Here are some points, one per row:
array([-10, 57, 73, 2, -13, 12, 36, 24, -11, -32, -16, -3, -13, 25, 50, 36, -10, -54, -66, -16, -8, 7, -50, -8, 7, -50, -18, -65, -33, -16, 20, -38])
array([121, 84, 20, 72, 47, 6, 51, 3, 83, 85, 9, 7, 89, 112, 52, 73, 9, 122, 43, 73, 115, 32, 12, -30, 26, 27, 34, 28, 37, 15, 19, 40])
array([2, -5, -16, -21, -74, -35, -6, -41, -8, 6, 47, 31, -42, 52, -6, 17, 57, 13, 37, -9, 30, 42, -28, 64, 73, -13, 39, -10, 56, 8, -8, -6])
array([12, -13, 56, 13, 1, -23, 37, -45, 37, 24, 14, -74, 2, -28, -127, 32, -42, 36, -29, -70, 6, -11, 8, 17, -74, -3, -25, -73, 3, 5, -13, 18])
array([-20, 23, 45, 12, -5, 68, 78, -52, -17, 21, 76, -10, -6, 44, 36, 8, -14, 17, -84, 14, -24, -36, -41, -54, -49, -20, -71, -21, -6, -25, -53, -40])
array([-8, 1, -2, 19, -9, -26, -32, -31, -33, 32, -31, -46, 36, -27, 22, -16, 113, -28, -16, -28, -33, 19, -15, 18, -28, -11, 9, -29, 10, 127, -34, -12])
array([7, -38, -12, 35, 72, 14, -12, 8, -47, 5, -36, -60, -6, -45, 34, -23, -45, 12, -26, -40, -40, 4, -57, -41, 6, 12, -34, -2, 41, -73, -30, -29])
array([55, 14, -127, -4, 25, 21, 7, 22, 1, 6, 22, -54, -44, -9, -9, 53, 43, -12, -47, -7, -44, -21, 1, 47, -8, -15, 27, 11, -30, 0, 17, 24])
array([-12, -71, -21, 1, -15, -7, -16, -13, 0, -45, -85, -16, -25, -28, 21, 9, 5, 58, 39, -6, 35, 18, 0, -15, -56, -66, 17, 10, -13, 16, -6, -22])
array([-61, 31, -44, 1, 6, 5, -17, 49, -27, 19, 67, 64, 4, 27, -18, -15, 37, 16, 71, -2, 12, 57, 39, 6, 35, 44, -91, 54, -16, 80, 42, 63])
array([17, -24, 24, 5, 0, -82, 35, -71, -39, 23, -23, -2, -31, -19, -14, -24, 83, -17, 0, -10, 9, 26, 63, -32, 69, 0, 82, 75, -15, 2, 36, -30])
array([-55, -6, -17, 18, 22, -53, -3, 2, 31, -10, -12, 93, 28, 0, 8, 55, 61, 5, 18, 5, -9, -118, 14, -4, 31, 7, 6, 9, 9, 44, 74, -6])
array([8, -94, 16, -9, -38, -1, 8, 82, 17, -30, 89, 50, 55, -8, 55, -36, 20, 43, -18, 7, 4, 42, 26, 45, 16, 30, 101, 15, 24, 49, 79, 29])
array([-20, 28, 79, -42, 113, 45, -33, 44, 25, 26, 34, 31, 9, 2, 38, 118, 16, 44, 48, 70, 56, 60, 14, 54, 10, 20, 91, 2, 37, 40, 21, 54])
array([49, 25, -22, -32, 54, -77, 15, 51, 17, -12, 9, -3, 1, -7, -11, -45, -15, -55, -11, -2, -1, 15, -79, -14, -20, 60, -2, -39, 5, -30, -28, 1])
array([17, 41, 38, 21, 30, 30, -1, 60, 19, 32, 63, -39, -5, 4, -3, -52, 26, -55, 4, -11, 127, -53, 9, -34, -63, -55, -33, -1, -23, -26, -26, -4])
array([-32, -12, 7, 0, 18, -99, -17, -17, 26, 21, -28, -28, -92, 25, 49, -24, -55, 59, -2, 41, -69, -2, 3, 16, -14, -51, -35, -54, -90, -33, -31, -51])
array([-57, 46, -28, -28, 13, 42, 44, 36, -6, 1, 21, 30, 36, -10, -16, -3, 30, 25, -1, -43, -9, 54, 39, -12, 44, -25, 14, -6, -15, -16, -20, 16])
array([-40, -57, -25, -62, -103, -27, -27, -31, 0, 28, -40, -59, -25, -71, 27, -8, -6, 10, 9, 2, 35, 23, 17, -2, 26, 19, 5, 22, -45, -1, -8, 82])
array([-53, 38, -36, 25, -35, 19, -16, -34, 25, -15, 9, 39, -36, -23, -10, -5, 11, 24, -35, 25, 31, 53, 80, -21, 8, 20, 53, 14, 68, -42, 13, -35])
array([-38, 5, 10, -10, 5, 36, 15, 36, 20, 13, 46, -24, 10, 27, -11, 9, 36, 28, 35, -22, -81, -65, 32, -27, 21, 113, 42, 20, 20, -11, -1, 2])
array([-51, -2, -40, -11, -51, -35, -84, -42, -8, -11, -35, -53, 5, 52, 7, 29, -69, -8, 11, 17, -19, 25, 17, 0, -2, -15, 30, 73, 42, 15, 45, 27])
array([8, -23, -68, 4, -3, 11, 19, -74, -26, -9, -39, 63, -29, -5, 2, -26, 5, 25, 4, 25, 41, -36, 40, 15, 72, 53, 39, -11, 0, 62, -57, 58])
array([18, -10, 49, -20, -19, 56, -21, 6, 7, -6, 6, 65, 27, 20, 36, 8, 82, -34, 17, 17, -35, -18, -7, 9, -40, -42, -6, -21, -104, -121, -101, -25])
array([58, 7, 4, -102, 43, -1, -6, -18, -13, 10, 89, 25, -2, -21, 48, -22, -37, 16, 3, -15, -10, -7, 102, 4, 29, -46, -34, 33, 50, 45, 28, -7])
array([13, -2, -27, 7, -8, -38, -13, 33, -48, 29, -79, -29, 42, 8, 11, 16, 9, 11, -33, 9, 1, -1, 11, -51, -3, -9, -11, -9, -32, -23, 85, 28])
array([13, -34, -11, 9, 7, 10, 24, 84, -43, 29, 6, 38, 20, 4, -21, 22, 9, -3, 8, -33, 34, -39, -7, 4, -62, -72, 1, 13, 30, -47, -44, -112])
array([39, -17, -30, 60, -26, 28, -17, 32, 11, 3, 66, 66, -60, 4, -6, 10, 34, -12, -21, 1, 15, 1, 4, 19, 17, 20, -45, -64, 40, -14, 0, -6])
array([-25, 20, -47, 7, -3, -44, 3, -64, 8, -42, -21, -30, -25, -31, -16, -105, -45, -45, -9, -38, -58, -107, -61, -1, -71, -58, 11, 21, 67, 14, 36, 105])
array([-13, -50, 54, -77, 1, -19, -15, -24, -19, 7, -39, 15, 16, 30, -27, 9, -19, 1, -56, 1, 20, 26, 0, 80, 67, 40, -59, 63, 41, 0, 19, 53])
array([10, 19, 26, 61, -2, -28, 5, -28, -27, -3, 88, 10, 18, -31, 2, 38, -65, -36, 45, -47, -48, 10, 4, -52, 13, -55, -29, -48, -16, -30, -51, 3])
array([-75, -11, -47, 1, 14, -45, -7, -45, -14, -5, -49, -54, -4, -29, -13, -13, 0, -21, -26, 70, 1, 3, -42, 21, 88, 5, 30, 6, 39, -4, 17, 11])
array([40, 57, 28, 118, 56, 26, 69, 13, 29, 49, 13, 7, 71, 89, 72, -1, 17, 95, 98, 57, 21, 84, 9, 122, 9, 24, 37, 33, 17, -7, 16, -2])
array([-42, -20, -27, -47, -47, -24, -9, -39, -85, -36, -31, -45, -24, -6, -3, 44, -63, -23, 30, -31, 31, -11, -44, 1, -50, 87, 51, 70, 41, 34, 33, 22])
array([23, -36, -79, -39, 6, -77, 19, -71, 16, -19, -40, 104, 6, 26, 16, 16, 45, -23, 8, 7, -7, 52, 4, -49, -115, 15, -39, -51, -3, -17, -2, 16])
array([44, 37, 36, 0, -22, 55, 26, 56, -12, 25, 19, 0, -3, -44, -33, 0, -70, 6, 70, 64, -55, -14, -45, -39, -46, -44, 7, -48, -19, -10, -25, -32])
array([-38, -59, -11, -4, -5, 77, -6, -30, 56, 4, -40, -59, -4, 11, -4, 19, 73, -51, 45, 33, -15, 7, 68, 12, -12, 50, -3, 52, 59, 1, 30, 15])
array([-11, 1, 3, 14, -13, -36, -6, 76, 38, 46, 28, 47, 21, -26, 17, 2, -34, 7, -6, -44, -13, -22, -84, -9, -3, -1, -37, 2, -27, -20, -29, -20])
There is one direction along which these points spread out most. Take the direction at right angles to it along which they spread out most. Go by this last direction. Where along it does each point below lie, from 0 to 99? 50 is the average, and the first point above lies past it. One standard deviation of the points above along it is 16.
array([-51, -58, -5, -79, -75, -5, -127, -5, -120, -104, -7, -4, -88, -42, -116, -100, -5, 18, -74, -55, -38, -51, -21, -72, -21, -20, -24, -40, -32, -29, -1, -6]) 28
array([5, -101, 30, 37, 32, 44, 22, -7, 28, 33, 2, 12, 1, 29, -32, -39, -96, -105, 8, 21, -4, -4, 26, 2, 19, 18, 3, -45, -47, 25, 21, 15]) 52
array([9, 35, 37, 20, 56, 72, -28, -105, 25, 8, 37, 52, 12, -34, -47, 3, -21, -34, -29, 1, 29, 15, -68, -3, -39, -26, -22, -8, -87, -36, 12, -87]) 69
array([72, 99, 62, -14, -21, 65, 10, 58, 55, 26, -125, 93, -18, -15, -14, -61, -32, -35, -43, -36, -49, -8, -16, 0, -18, 27, 5, 29, 24, 10, 25, -15]) 58
array([-10, 33, -25, 7, 10, 59, -6, 14, 11, -4, -92, -67, 41, 33, -10, 2, -68, -13, -1, -62, -5, -7, 45, -20, 41, -29, 16, -101, -28, 10, -10, -24]) 54
array([2, 38, 57, 38, -20, -14, 23, 48, -41, -39, -13, 28, -16, -41, 18, -9, -11, -6, -26, 44, 26, -26, 58, 85, -33, 39, 4, 32, -5, -7, -27, 49]) 51
array([14, -8, 28, -13, 7, 75, 41, 65, 36, -30, 25, -61, -22, -12, -23, -8, 66, 1, 3, 42, -3, 3, -102, -57, 26, -52, -30, 7, 22, 43, 63, 21]) 56
array([-11, 9, -59, -55, -55, -53, -15, -49, -28, -55, -6, -77, 85, -28, 8, 9, -2, 8, 18, 39, 28, 2, 33, 43, 31, 50, -52, -31, -13, -16, 14, -71]) 38
array([8, 1, 28, 47, 15, -65, 5, 54, 44, -89, 4, -30, 12, 8, -37, 2, -59, -38, -35, 4, -27, 19, -4, -47, 35, -17, -13, 68, -24, 37, -118, -40]) 56
array([68, 6, 26, 14, 9, 38, -34, -19, 7, -15, -3, -47, -26, 9, 6, -3, -6, 5, 21, -58, -13, -41, -11, 11, 5, 11, -45, 13, -60, -45, -41, -32]) 61
